In the data rows, 500 means zero.
Here are some rows, each followed by its group. Groups can overlap.
tensor([385, 585, 442, 380, 426, 467, 537, 644, 401, 518, 518, 563, 579,
        554, 456, 470, 539, 636, 363, 597, 469, 417, 606, 496, 542, 499,
        455, 566, 432, 598, 523, 561]) lz
tensor([600, 555, 528, 633, 515, 514, 640, 409, 457, 453, 409, 302, 435,
        505, 510, 506, 747, 570, 474, 394, 484, 439, 316, 327, 596, 526,
        455, 423, 455, 509, 378, 540]) cc
tensor([609, 527, 542, 670, 564, 538, 475, 310, 488, 340, 323, 259, 432,
        285, 568, 582, 687, 655, 527, 414, 382, 379, 343, 340, 502, 452,
        518, 488, 692, 401, 404, 411]) qd
tensor([502, 619, 349, 413, 233, 481, 647, 649, 348, 525, 718, 658, 511,
        634, 314, 520, 243, 411, 499, 532, 460, 710, 577, 690, 597, 679,
        347, 486, 448, 580, 653, 624]) fg
tensor([563, 562, 401, 509, 456, 681, 508, 565, 416, 461, 555, 604, 401,
        408, 399, 451, 319, 504, 548, 578, 447, 577, 508, 642, 601, 698,
        428, 569, 596, 412, 516, 390]) md
tensor([715, 562, 414, 615, 465, 573, 472, 413, 409, 304, 392, 470, 321,
        265, 435, 459, 441, 551, 692, 503, 368, 460, 448, 465, 472, 586,
        558, 443, 656, 319, 438, 238]) md
tensor([407, 457, 599, 539, 488, 647, 378, 383, 497, 554, 288, 463, 597,
        411, 514, 494, 704, 643, 530, 458, 568, 364, 475, 468, 435, 559,
        456, 595, 573, 391, 482, 409]) qd
tensor([324, 540, 471, 372, 419, 326, 585, 642, 436, 560, 636, 620, 619,
        611, 408, 415, 405, 570, 294, 599, 447, 386, 594, 500, 545, 405,
        408, 509, 312, 637, 599, 587]) lz
tensor([440, 634, 419, 426, 313, 431, 579, 677, 377, 505, 679, 681, 552,
        600, 280, 472, 298, 317, 363, 607, 357, 698, 571, 656, 559, 552,
        420, 471, 456, 671, 568, 640]) fg
tensor([411, 556, 525, 444, 286, 426, 646, 618, 408, 657, 715, 647, 618,
        578, 384, 409, 413, 543, 403, 607, 431, 535, 571, 705, 527, 558,
        344, 421, 310, 662, 601, 716]) lz
tensor([537, 578, 418, 484, 385, 668, 486, 616, 400, 424, 558, 591, 380,
        419, 339, 526, 358, 532, 587, 548, 445, 568, 512, 657, 540, 747,
        430, 501, 604, 449, 513, 410]) md
tensor([336, 393, 589, 311, 514, 307, 287, 540, 656, 663, 508, 511, 711,
        745, 621, 267, 687, 523, 331, 557, 631, 397, 732, 412, 343, 182,
        404, 535, 317, 564, 553, 591]) zz
tensor([746, 407, 404, 593, 485, 572, 492, 379, 468, 286, 482, 496, 273,
        315, 540, 530, 470, 590, 719, 409, 374, 455, 475, 531, 454, 589,
        525, 477, 672, 206, 543, 269]) md
tensor([643, 471, 418, 571, 446, 618, 622, 482, 382, 413, 511, 548, 380,
        362, 397, 510, 449, 560, 621, 635, 371, 477, 475, 633, 592, 664,
        455, 481, 623, 459, 485, 312]) md
tensor([663, 598, 463, 663, 539, 537, 404, 306, 580, 250, 361, 343, 365,
        363, 540, 636, 584, 629, 550, 381, 452, 427, 334, 401, 461, 515,
        541, 520, 671, 327, 485, 375]) qd
tensor([352, 310, 631, 321, 574, 516, 217, 549, 686, 605, 541, 579, 614,
        652, 530, 301, 500, 522, 402, 538, 621, 405, 663, 370, 400, 322,
        446, 522, 445, 357, 509, 365]) td
tensor([409, 461, 503, 428, 505, 397, 577, 669, 484, 618, 556, 647, 472,
        404, 356, 533, 370, 404, 451, 644, 509, 468, 607, 668, 546, 376,
        522, 549, 432, 488, 525, 516]) rm
tensor([548, 646, 542, 619, 543, 604, 526, 437, 520, 366, 359, 284, 400,
        502, 627, 480, 590, 564, 393, 396, 484, 480, 332, 362, 561, 603,
        559, 458, 524, 525, 354, 518]) cc
tensor([468, 416, 513, 549, 649, 556, 572, 519, 526, 548, 499, 514, 396,
        383, 388, 568, 408, 336, 589, 481, 417, 610, 500, 619, 560, 472,
        612, 587, 522, 603, 540, 404]) rm
tensor([660, 539, 374, 596, 452, 584, 500, 416, 490, 261, 483, 464, 288,
        352, 489, 600, 374, 558, 695, 484, 408, 476, 447, 483, 419, 599,
        586, 498, 674, 232, 485, 228]) md
tensor([512, 430, 524, 578, 617, 553, 580, 475, 530, 442, 462, 564, 453,
        356, 521, 656, 392, 314, 696, 471, 489, 638, 462, 615, 511, 521,
        658, 610, 544, 533, 526, 456]) rm
tensor([428, 423, 508, 491, 530, 500, 615, 592, 523, 545, 536, 591, 492,
        351, 410, 586, 420, 295, 461, 589, 439, 543, 574, 727, 602, 424,
        639, 548, 541, 506, 538, 398]) rm
tensor([566, 398, 466, 613, 620, 609, 598, 425, 537, 526, 404, 510, 421,
        415, 609, 643, 438, 373, 706, 405, 512, 654, 437, 578, 545, 594,
        704, 582, 572, 468, 501, 465]) rm
tensor([357, 514, 489, 390, 456, 356, 637, 638, 480, 644, 626, 643, 549,
        447, 399, 425, 404, 507, 369, 610, 560, 408, 640, 650, 554, 379,
        521, 454, 395, 511, 587, 499]) lz
tensor([500, 600, 407, 470, 255, 539, 612, 595, 390, 576, 660, 615, 550,
        509, 309, 546, 372, 463, 504, 640, 413, 634, 557, 703, 533, 651,
        380, 487, 436, 639, 573, 613]) fg
tensor([431, 694, 443, 397, 200, 385, 570, 661, 392, 506, 721, 632, 547,
        617, 224, 516, 247, 410, 434, 542, 340, 766, 485, 645, 499, 637,
        323, 391, 514, 709, 565, 719]) fg
tensor([332, 592, 408, 348, 428, 447, 566, 642, 488, 534, 651, 665, 536,
        604, 453, 406, 376, 566, 370, 529, 625, 429, 582, 499, 541, 477,
        430, 502, 326, 456, 589, 533]) lz
tensor([699, 569, 450, 569, 514, 582, 518, 433, 433, 301, 459, 482, 300,
        399, 423, 513, 419, 554, 691, 395, 270, 518, 479, 533, 423, 564,
        513, 503, 705, 370, 472, 371]) md
tensor([437, 406, 529, 470, 477, 442, 662, 693, 465, 594, 570, 640, 450,
        359, 382, 521, 421, 308, 354, 642, 394, 545, 585, 680, 647, 344,
        592, 475, 491, 589, 569, 488]) rm
tensor([373, 338, 584, 302, 508, 402, 161, 544, 632, 579, 479, 584, 745,
        686, 601, 325, 545, 469, 385, 586, 637, 442, 719, 310, 377, 308,
        400, 555, 358, 472, 544, 545]) td
tensor([362, 414, 545, 306, 426, 243, 277, 437, 607, 555, 531, 544, 749,
        697, 662, 357, 693, 581, 336, 496, 641, 344, 673, 450, 349, 294,
        365, 525, 331, 525, 559, 632]) zz
tensor([269, 319, 544, 311, 533, 354, 387, 507, 693, 564, 468, 528, 726,
        616, 579, 322, 566, 563, 329, 636, 723, 302, 696, 437, 358, 277,
        420, 512, 281, 444, 436, 509]) td
tensor([606, 534, 545, 626, 606, 554, 443, 252, 528, 258, 312, 287, 433,
        314, 577, 608, 654, 615, 581, 285, 449, 340, 353, 317, 469, 476,
        556, 443, 742, 344, 458, 431]) qd
tensor([658, 553, 544, 662, 682, 537, 581, 399, 575, 404, 413, 332, 422,
        518, 617, 615, 627, 337, 638, 515, 496, 656, 339, 476, 460, 507,
        680, 505, 617, 621, 456, 537]) ch
tensor([647, 547, 477, 644, 632, 521, 337, 241, 585, 236, 390, 268, 333,
        392, 600, 629, 653, 616, 534, 338, 468, 420, 337, 349, 480, 528,
        531, 575, 743, 338, 406, 336]) qd
tensor([403, 577, 518, 481, 445, 528, 572, 574, 415, 528, 519, 520, 522,
        472, 531, 519, 439, 563, 471, 501, 473, 450, 523, 490, 487, 606,
        464, 484, 444, 621, 509, 531]) lz
tensor([401, 379, 562, 381, 604, 673, 216, 570, 537, 650, 480, 532, 563,
        553, 557, 314, 501, 601, 456, 606, 597, 409, 631, 366, 458, 396,
        482, 609, 464, 337, 454, 309]) td
tensor([539, 595, 553, 617, 520, 546, 546, 443, 376, 429, 414, 317, 453,
        528, 596, 412, 668, 546, 441, 359, 349, 472, 362, 371, 547, 609,
        410, 551, 505, 628, 380, 624]) cc
tensor([538, 584, 488, 554, 552, 723, 378, 460, 419, 443, 478, 438, 426,
        568, 649, 429, 529, 608, 504, 360, 614, 486, 309, 333, 510, 650,
        389, 558, 577, 419, 444, 425]) cc
tensor([688, 507, 465, 656, 667, 628, 575, 432, 678, 536, 391, 407, 377,
        479, 620, 604, 503, 460, 673, 478, 630, 583, 347, 388, 522, 546,
        652, 461, 532, 487, 516, 469]) ch
tensor([440, 586, 404, 419, 293, 464, 688, 638, 390, 686, 704, 638, 597,
        594, 326, 415, 380, 540, 452, 580, 508, 531, 547, 684, 528, 577,
        316, 459, 312, 662, 591, 717]) fg
tensor([627, 543, 507, 655, 631, 534, 495, 370, 619, 481, 388, 316, 422,
        565, 519, 583, 589, 443, 577, 481, 473, 634, 332, 419, 530, 530,
        678, 495, 605, 544, 425, 612]) ch
tensor([641, 463, 556, 658, 731, 529, 549, 349, 609, 433, 424, 368, 409,
        600, 588, 660, 601, 318, 605, 418, 486, 714, 363, 414, 458, 472,
        602, 461, 651, 591, 488, 602]) ch
tensor([347, 315, 635, 288, 564, 383, 235, 554, 673, 561, 597, 550, 736,
        698, 560, 321, 601, 480, 356, 579, 561, 455, 692, 367, 303, 246,
        477, 530, 357, 552, 532, 526]) td
tensor([530, 511, 546, 606, 690, 577, 601, 376, 546, 451, 421, 448, 447,
        491, 561, 607, 556, 325, 683, 406, 432, 616, 397, 520, 517, 474,
        655, 547, 571, 598, 481, 548]) ch
tensor([655, 542, 606, 631, 713, 512, 656, 377, 607, 453, 485, 345, 419,
        539, 560, 630, 573, 366, 632, 412, 497, 636, 345, 417, 556, 468,
        636, 438, 576, 628, 431, 593]) ch
tensor([379, 502, 534, 450, 475, 434, 558, 695, 470, 618, 635, 628, 452,
        400, 326, 528, 359, 311, 419, 597, 305, 553, 595, 643, 611, 388,
        579, 468, 492, 576, 542, 493]) rm
tensor([386, 337, 492, 378, 492, 421, 312, 532, 565, 552, 474, 535, 700,
        674, 557, 407, 607, 679, 393, 512, 662, 338, 649, 417, 376, 395,
        445, 558, 363, 469, 513, 499]) zz
tensor([379, 541, 421, 380, 461, 483, 535, 589, 497, 558, 562, 633, 505,
        552, 536, 392, 367, 614, 341, 577, 614, 462, 608, 484, 555, 482,
        466, 436, 346, 483, 572, 472]) lz
tensor([637, 518, 565, 619, 669, 524, 608, 356, 608, 497, 413, 435, 413,
        456, 614, 712, 534, 247, 707, 405, 516, 653, 390, 506, 468, 538,
        696, 460, 576, 505, 528, 531]) ch
tensor([434, 577, 451, 399, 205, 344, 617, 684, 352, 603, 766, 647, 558,
        654, 327, 448, 387, 430, 433, 535, 435, 620, 605, 628, 547, 614,
        297, 370, 337, 674, 639, 721]) fg
tensor([398, 574, 517, 525, 485, 529, 573, 513, 447, 541, 516, 476, 526,
        477, 546, 496, 467, 495, 501, 441, 547, 456, 519, 573, 556, 580,
        424, 525, 393, 584, 500, 539]) lz
tensor([404, 400, 524, 289, 445, 197, 335, 420, 597, 590, 565, 553, 776,
        734, 557, 337, 594, 648, 376, 516, 714, 419, 700, 411, 318, 262,
        440, 541, 347, 517, 519, 626]) zz
tensor([597, 597, 553, 633, 693, 558, 570, 388, 612, 485, 438, 398, 408,
        492, 539, 678, 620, 323, 686, 468, 546, 600, 374, 409, 465, 456,
        637, 458, 600, 576, 476, 610]) ch
tensor([450, 581, 317, 368, 287, 448, 538, 608, 386, 596, 701, 668, 620,
        610, 404, 449, 295, 543, 453, 630, 580, 579, 540, 628, 630, 593,
        376, 421, 370, 527, 625, 590]) fg
tensor([444, 394, 470, 449, 511, 470, 558, 640, 421, 576, 632, 656, 461,
        433, 355, 540, 342, 325, 404, 670, 446, 599, 579, 690, 632, 403,
        593, 477, 480, 515, 567, 466]) rm
tensor([579, 510, 404, 516, 416, 641, 591, 631, 362, 450, 617, 558, 410,
        420, 401, 484, 373, 473, 657, 555, 473, 574, 537, 660, 615, 727,
        444, 519, 570, 499, 488, 489]) md
tensor([655, 501, 449, 584, 455, 555, 577, 448, 482, 416, 538, 467, 382,
        356, 509, 557, 423, 612, 606, 504, 308, 483, 481, 586, 489, 602,
        480, 423, 604, 361, 489, 367]) md
tensor([482, 679, 318, 436, 194, 436, 566, 674, 354, 566, 643, 684, 596,
        613, 325, 393, 312, 489, 426, 673, 492, 730, 531, 660, 663, 659,
        309, 364, 340, 661, 626, 656]) fg
tensor([459, 436, 451, 492, 512, 603, 582, 494, 408, 559, 527, 570, 580,
        419, 507, 471, 539, 667, 515, 473, 552, 336, 513, 547, 533, 562,
        527, 554, 475, 485, 495, 478]) lz
tensor([601, 493, 368, 526, 380, 608, 682, 582, 390, 563, 528, 521, 415,
        395, 405, 451, 459, 595, 602, 585, 447, 488, 535, 682, 491, 687,
        502, 492, 496, 510, 558, 462]) md
tensor([317, 446, 469, 227, 453, 190, 230, 450, 585, 488, 617, 558, 761,
        753, 699, 364, 585, 590, 325, 405, 731, 450, 698, 331, 271, 295,
        361, 513, 348, 513, 576, 658]) zz
tensor([399, 504, 546, 449, 412, 444, 581, 642, 432, 610, 623, 682, 536,
        510, 306, 492, 386, 323, 395, 650, 362, 611, 550, 695, 548, 422,
        492, 447, 481, 595, 564, 578]) rm
tensor([329, 544, 430, 399, 386, 466, 560, 612, 454, 598, 597, 582, 610,
        584, 563, 471, 335, 612, 419, 458, 655, 479, 522, 501, 554, 579,
        415, 552, 399, 501, 550, 495]) lz
tensor([386, 302, 566, 320, 606, 483, 213, 540, 626, 592, 593, 517, 608,
        660, 544, 293, 574, 499, 332, 630, 656, 374, 677, 365, 333, 276,
        498, 571, 409, 454, 497, 417]) td
tensor([362, 404, 545, 398, 503, 643, 303, 581, 564, 554, 395, 511, 565,
        518, 540, 380, 533, 599, 462, 587, 601, 405, 621, 381, 446, 428,
        443, 621, 448, 405, 409, 378]) td
tensor([370, 634, 412, 373, 292, 427, 489, 655, 384, 527, 611, 655, 546,
        633, 407, 388, 359, 589, 368, 611, 514, 574, 597, 569, 543, 561,
        387, 448, 285, 581, 550, 600]) lz
tensor([547, 553, 590, 615, 560, 639, 449, 412, 407, 432, 359, 361, 481,
        497, 500, 446, 634, 603, 496, 388, 405, 445, 334, 334, 534, 615,
        518, 413, 539, 507, 398, 514]) cc
tensor([484, 580, 559, 600, 583, 592, 650, 386, 553, 440, 479, 426, 401,
        525, 580, 562, 489, 381, 542, 398, 573, 569, 396, 412, 511, 617,
        564, 506, 562, 494, 466, 561]) ch
tensor([427, 548, 450, 419, 405, 389, 572, 666, 441, 545, 748, 702, 469,
        523, 352, 510, 238, 383, 459, 561, 416, 658, 573, 657, 527, 532,
        484, 514, 498, 519, 611, 589]) rm
tensor([364, 497, 436, 352, 356, 341, 568, 621, 479, 697, 643, 607, 612,
        534, 538, 393, 470, 553, 318, 613, 555, 388, 637, 516, 505, 432,
        386, 499, 321, 602, 607, 655]) lz
tensor([631, 578, 542, 649, 686, 482, 569, 382, 541, 446, 445, 315, 443,
        513, 572, 590, 645, 403, 561, 457, 443, 589, 365, 409, 512, 471,
        568, 429, 562, 576, 446, 610]) ch
tensor([651, 591, 448, 560, 468, 581, 536, 416, 495, 279, 527, 497, 304,
        362, 487, 577, 432, 447, 671, 337, 207, 556, 502, 547, 386, 611,
        490, 449, 699, 409, 480, 410]) md
tensor([564, 476, 482, 622, 723, 569, 604, 341, 552, 404, 478, 419, 439,
        493, 623, 590, 455, 338, 724, 394, 558, 646, 364, 498, 508, 544,
        650, 575, 592, 499, 439, 549]) ch
tensor([471, 523, 554, 547, 513, 694, 459, 473, 478, 515, 416, 404, 514,
        464, 616, 434, 553, 596, 541, 478, 570, 347, 398, 409, 511, 603,
        469, 554, 514, 375, 399, 438]) cc
tensor([446, 654, 342, 405, 319, 463, 454, 616, 370, 612, 750, 628, 541,
        670, 300, 439, 328, 535, 385, 597, 461, 652, 551, 599, 577, 581,
        389, 437, 441, 687, 623, 632]) fg
tensor([625, 498, 518, 633, 675, 549, 456, 396, 531, 370, 426, 437, 410,
        476, 622, 751, 515, 363, 674, 469, 519, 645, 394, 513, 459, 511,
        711, 487, 636, 517, 456, 508]) ch
tensor([424, 481, 440, 401, 480, 499, 493, 621, 490, 584, 603, 648, 444,
        529, 416, 522, 312, 428, 382, 542, 557, 576, 625, 572, 583, 417,
        589, 564, 492, 489, 637, 428]) rm
tensor([563, 622, 542, 629, 512, 506, 596, 488, 421, 464, 410, 321, 490,
        574, 525, 506, 630, 531, 450, 324, 404, 530, 346, 336, 476, 539,
        430, 494, 553, 623, 375, 560]) cc
tensor([358, 434, 549, 288, 424, 231, 326, 432, 639, 550, 578, 553, 767,
        805, 650, 392, 571, 662, 331, 480, 654, 509, 690, 371, 298, 263,
        416, 484, 363, 507, 569, 658]) zz
tensor([425, 423, 648, 557, 522, 678, 417, 438, 412, 605, 410, 406, 564,
        378, 635, 400, 636, 651, 570, 485, 591, 356, 428, 431, 538, 544,
        456, 550, 458, 510, 417, 478]) cc
tensor([450, 478, 439, 398, 467, 427, 476, 649, 460, 584, 588, 639, 479,
        488, 428, 477, 371, 472, 354, 574, 547, 512, 575, 585, 557, 456,
        507, 472, 465, 475, 544, 476]) rm
Which 3 groups are nearest to each row below, nearest first, going by the distance to the centre of the group?
tensor([711, 517, 422, 624, 533, 564, 470, 348, 526, 230, 408, 415, 354,
        387, 552, 616, 476, 574, 652, 329, 438, 438, 370, 448, 467, 537,
        518, 522, 680, 244, 486, 287]) qd md cc
tensor([501, 398, 549, 551, 568, 523, 606, 531, 525, 574, 447, 536, 414,
        301, 464, 610, 462, 309, 578, 510, 446, 512, 505, 678, 589, 474,
        670, 533, 481, 579, 459, 384]) rm ch md
tensor([653, 492, 497, 655, 593, 499, 454, 286, 552, 255, 362, 294, 347,
        336, 570, 539, 666, 561, 651, 321, 348, 379, 378, 412, 401, 452,
        556, 429, 667, 423, 437, 429]) qd cc ch
Which 3 groups are nearest to each row below, nearest first, going by the average distance to the group's rows?
tensor([446, 528, 457, 524, 534, 626, 549, 502, 464, 682, 510, 491, 542,
        491, 521, 472, 472, 587, 565, 464, 611, 479, 476, 521, 589, 610,
        528, 481, 434, 508, 435, 428]) lz cc rm
tensor([444, 447, 568, 473, 580, 714, 381, 505, 451, 526, 435, 434, 561,
        438, 647, 408, 494, 604, 507, 454, 624, 345, 427, 411, 468, 573,
        437, 627, 506, 393, 394, 370]) cc qd td
Which 2 groups are nearest to each row below, nearest first, going by the average distance to the group's rows?
tensor([443, 413, 524, 526, 535, 610, 342, 448, 445, 531, 365, 407, 590,
        384, 550, 489, 696, 689, 504, 435, 580, 315, 475, 423, 467, 512,
        439, 565, 589, 433, 474, 401]) cc qd
tensor([386, 451, 593, 403, 562, 613, 307, 551, 550, 627, 480, 489, 619,
        550, 523, 295, 543, 443, 458, 582, 543, 394, 568, 406, 443, 407,
        476, 537, 436, 477, 486, 408]) td lz
Which 2 groups are nearest to each row below, nearest first, going by the distance to the centre of the group?
tensor([414, 356, 658, 504, 546, 604, 416, 481, 544, 611, 440, 469, 601,
        435, 604, 340, 573, 615, 555, 528, 481, 318, 533, 468, 502, 437,
        450, 542, 488, 544, 433, 468]) cc td
tensor([343, 323, 609, 263, 547, 285, 213, 496, 617, 575, 566, 559, 679,
        735, 613, 330, 526, 579, 351, 581, 759, 410, 706, 300, 366, 352,
        462, 532, 342, 399, 522, 500]) zz td
tensor([343, 384, 538, 398, 486, 443, 341, 452, 523, 590, 417, 488, 704,
        613, 506, 457, 678, 601, 395, 491, 504, 364, 647, 468, 404, 347,
        424, 535, 454, 592, 532, 533]) td zz
tensor([654, 575, 559, 628, 732, 553, 592, 385, 702, 369, 460, 376, 450,
        562, 642, 638, 533, 372, 628, 348, 507, 683, 340, 368, 495, 490,
        671, 416, 668, 537, 482, 558]) ch cc
tensor([397, 286, 674, 428, 530, 517, 342, 604, 518, 611, 356, 472, 652,
        445, 531, 330, 700, 564, 461, 616, 528, 295, 635, 432, 462, 394,
        405, 530, 353, 532, 451, 493]) td zz
tensor([653, 556, 524, 670, 624, 549, 587, 435, 469, 466, 470, 299, 465,
        518, 565, 585, 604, 494, 584, 380, 536, 518, 316, 370, 503, 533,
        517, 434, 546, 548, 435, 548]) ch cc
Which 3 groups are nearest to each row below, nearest first, going by the distance to the group's nearest row?
tensor([327, 472, 572, 362, 445, 384, 364, 450, 524, 553, 427, 547, 726,
        598, 569, 444, 677, 530, 404, 441, 648, 333, 657, 454, 344, 385,
        465, 546, 379, 483, 505, 517]) zz td lz
